Z: a few groups of rows, each row roughly a mix of its group's hidden directions:
Z (132 x 10):
[[-19   0   1 -15  -7  -5  -7 -10   0 -30]
 [-16  -5   1 -14 -19 -16   4   4   4 -23]
 [ 22 -11 -18 -13  19   1  -8  -3   5  12]
 [ 20  11  -6  16  25   9   1  -2   7  11]
 [ -5  -8  12 -20   1 -13  17  -7  19 -14]
 [-25  -3   7 -10 -22  -3  -9   3 -10 -16]
 [  7   7  -5  25   8  10 -20  -1 -13  14]
 [ 23  -8 -14   4  15   5 -12  -6  -2  22]
 [ 16   5 -18  20  -5  14  -2   7  11  18]
 [  0 -28  12 -13   4 -23  -6  -3  -6  -1]
 [ -5   2   2  10 -17  -5 -14  -7  16 -28]
 [ -6   9   0  11 -17   2 -16  -2   7 -30]
 [ 16   2   9   8  27  -6   8 -13  18   2]
 [  1 -27  12 -15   4 -20  -3   0 -10   6]
 [-20 -10  -1 -16 -26  -4  -3   3 -10 -12]
 [  8  -3  -2   7  22   4  -6   3 -22  24]
 [ -3  -6 -25 -19  -8  -2  -4  -8   0 -23]
 [  8  17 -14  16  13  18  -3 -10  15  -6]
 [ 13  -9  11  14   4  -3  10   2   7  31]
 [-11  -5 -20 -23 -14  -1  -2   2  -5 -20]
 [ -4 -18  20 -12  -3 -18   3   8 -16  11]
 [-16  -3  20 -20   6  -9   3  -2 -18 -14]
 [-18   6   4 -11 -11 -11  18   4  10 -23]
 [ 15   2   6  14  19  14  -4  -3  -8  25]
 [-20  -5  -4  -9 -28  -4  -7   2   2 -19]
 [-16   5   2  -9  -6   1   7  -3  14 -33]
 [  9  -8   8   9   7  -4   1   4 -14  34]
 [ 16  -7  -1   7   7  -1  -5   2 -13  33]
 [ -1  -3  -5  10 -18  -7  -6 -12  30 -10]
 [-23   5  18  13  -8  -2 -19  -5   3 -13]
 [ -2  12   9  25  -1  -2  -4  -5  27  -6]
 [ 10 -13  -3 -13  12   7  -1  -1 -28  17]
 [-16   2 -12 -16 -15  -4   4   2   4 -28]
 [  7  10 -10 -13  15  15   5  13 -25   4]
 [-11   7  -7  -9  -6   3   2  -3  15 -33]
 [-12 -14  13 -17 -16 -23   4   9  -6  -3]
 [-10 -12  16   1 -15   5   3  11 -15  24]
 [ 14  15 -15  15  17  19  -2 -11   9   0]
 [-15   1   4   0 -22 -19   1   4  18 -17]
 [-18  -8   4 -15 -18 -16   6   5  -3 -21]
 [ 11  -7  -1   1  20  -2   2   5 -18  28]
 [  6 -19  17   3  17 -14 -11  -9  -8  15]
 [ 10  -3   0   5  21   2  -3   5 -24  23]
 [ 14 -11   7  16  14  -8 -11  -7  -5  25]
 [-18 -12   1 -12 -29 -11  -1   0   3 -12]
 [ -9 -12  15   2 -14   5   4  11 -16  25]
 [ 14 -12   8  10 -14 -20   4   0 -15  19]
 [-15  -2 -11   0 -28  -1 -11  -2  10 -18]
 [ 15 -10   6   7  -5 -20   3  -1 -14  25]
 [-20   3  13  -3 -15  -1   6   1   4 -29]
 [-19   4  13  -2 -16  -2   5   1   3 -29]
 [  1   1   9  21   6  17 -24  -2 -12  11]
 [ -5  -2  15   7 -21 -23  15   8 -11   6]
 [-16   4   6  -7 -12  -5  10   1  11 -31]
 [ -9 -14   6   6 -29 -14   1  -1  18   2]
 [-14   0  -9 -12 -15 -10   0  -3  12 -28]
 [ -6  11  11  19  -7  -8   0  -2  29 -11]
 [-10  15 -14 -12   0   9 -10   3 -11 -27]
 [ -9   0   4  -4 -17 -17  13  -3   9 -28]
 [ 16  -1 -13   5  16   6  -8   1  -3  30]
 [ 12  -4  -1  10  -4 -24  10  -2  -8  26]
 [ 11   2  15  11  16   7   4   5 -10  27]
 [ 21 -16   3   9  -9 -22  -3  -6 -11  14]
 [ -3   6 -28  -2  -6   9  -8  -9  13 -22]
 [-11  14  -9   5  -1  13   1  -8  14 -29]
 [ -6  -8   8  13 -15  -4 -29  -5  -3 -16]
 [-17   0   4  -9 -18 -17   6   5   9 -24]
 [ 16  -2 -10   5  14   5  -7   1  -6  32]
 [ -9   9   7  11  -5   8 -22  -4  -4 -28]
 [-11   7   4  -3 -20   2  -3  -2  14 -30]
 [ -9   0 -13  10 -26   4 -12  -2  19 -12]
 [ -7   2   1  -1 -19 -20  10  -2   9 -27]
 [ 17   5   7  18  19   8  -3  -4   2  23]
 [  5  13 -26   3  -2   3  -9  -3  14 -22]
 [ -6  21  -3  11 -13  12  -5  -2  11 -25]
 [-16 -12   0 -18 -21 -14   1   7  -9 -13]
 [  8  -2  16  -3  22   3  10   4 -17  21]
 [  6   1  -5 -14  15   3  24   7  -7  24]
 [ 15  -1 -20 -10   4  16  11  11 -15  16]
 [-16   3  10  -6 -15 -18  22   9   3 -12]
 [ 21   3  -9   2  22  13  11   2  -5  20]
 [ 10  -8 -30 -14   4  11 -11  -8 -12   1]
 [ 17 -15   8   8  -7 -20   5  -2 -12  22]
 [  3  -1  20  -9  24   1  11   2 -19  13]
 [  2  19  -4  15   0   8   4 -12  28 -10]
 [  7   9 -10 -12  15  15   5  13 -25   6]
 [ 16  -3 -12  -1  -1 -18  13   4  -3  28]
 [  2  -4  22  -7  21   0  10   1 -18  17]
 [ 22   3   3  12  24   2   8  -1   4  20]
 [ 18   2  14  17  16   2  -3  -4   1  25]
 [-24  16   4  -2   1  17  -4   6   6 -22]
 [  1 -24  14 -17   5 -21   8  -7   9   5]
 [  2  -8  -4 -22  -1  11  15  11 -23  13]
 [ -9 -10  13 -30   2  -8  19   2   0  -6]
 [ 12  -4  20  13   9  -6  -1   5  -1  29]
 [ 17 -13   6  12  -7 -19  -2  -1 -13  22]
 [ -1 -16   4  14 -19  -9 -28  -3  -4   2]
 [-19   3  11  -5 -14  -1  10   1   7 -29]
 [  3   1   2  10  15  10 -16   5 -28  14]
 [-14  -1   2  -5 -20 -20   1   4  17 -19]
 [-26  16  13   3  -5  17   1   8  -1 -14]
 [ -9  -9  12   5 -19   5   0  14 -14  24]
 [-26  13  12   0  -9  12   2   4   2 -22]
 [  8  -7  -1  -4  21   0   3   5 -22  25]
 [  7 -24  11  -2   8 -16  -8  -3 -11  20]
 [  9  -1   4  15   7   7 -15  -3 -17  28]
 [ 12  -1  19  11  12  -3   2   6  -2  30]
 [  7 -13  -4 -20   2  -3   5   8 -26  16]
 [ -9  18  -9  -6 -14  11  10   4  12 -25]
 [ -8  23 -15  -1  -9  18  11   7   7 -16]
 [ 18   5   4  18  21  11  -4  -6   2  20]
 [ -5  11   8  17  -8 -10   0  -1  30 -11]
 [-21  -7   4 -19 -18   2  -2   6 -19  -9]
 [-12   6  -3 -11  -4   9   0  -2  13 -34]
 [  1  11  -6  23 -12   3 -14  -9  18 -17]
 [-18  -8   3 -15 -19 -16   4   4  -1 -21]
 [  0  -2  -4  -5 -16 -28  18   2   8 -15]
 [-15   2  10  -4 -15  -8   5  -2   4 -32]
 [ 12  -6  -4   6  19   0  -1   2 -16  29]
 [  4 -24  11 -10  10 -16  -3   0 -14  18]
 [ -8  -1 -24 -18 -11   2   0  -3  -2 -25]
 [ -1  -2  12   8 -21 -23  14   8 -12  12]
 [-14  -3  -8 -15 -18 -12   0   0   7 -26]
 [  4  -9  -9 -18   7  11   3   2 -31   7]
 [-16   6   2  -8  -6   2   6  -1  13 -33]
 [ -2  23 -15  15  -5  22  -8   6  -6  -6]
 [ -1  -6   2 -14   6   2   2  15 -32  13]
 [-10  15   1  13  -7   0  -1  -4  26 -21]
 [-17   3  24  15 -16  -3  -5   0 -11 -14]
 [  6  11 -13 -17  14  13   4  11 -24  -4]
 [ -2   3 -28 -12  -6   6  -3  -9   4 -25]
 [  5   4  23  13  26  -5   2 -10  12   5]]
which group is each row in? (one row of each group first):
[ -8  10   6  19 -12  -8  -2  -2  27 -14]	V
[ 15  -3 -11   3  18  20 -20 -10   1  10]	R
[  8 -11   3   2   9  -2  -5   6 -23  29]	D
[  8  20 -22   5  13  19  -8   3  -1 -12]	T

[ -5  12   9  23  -2   1  -6  -6  27 -11]	V
[ -7   7  -9  -6  15  23 -12  -3  14 -19]	R
[-13  13 -11   0  -6  10   2  -5  12 -30]	V
[ 14  -3  -9   8  -7 -31   6   1  -4  16]	R
[-16   9 -15  -7 -11   8   4  -3   3 -30]	V
[-19  -5  13 -11 -17 -18   7   8   3 -17]	V
[ 12  -8   8  16  -4 -13  -7   1 -17  25]	R
[ -5 -14  16  16 -16   0   0   3   3  27]	T
[ 0 15 18 22  2 -7  3 -2 25 -5]	V
[-24  -5   6 -12 -21  -4  -8   2 -12 -16]	T
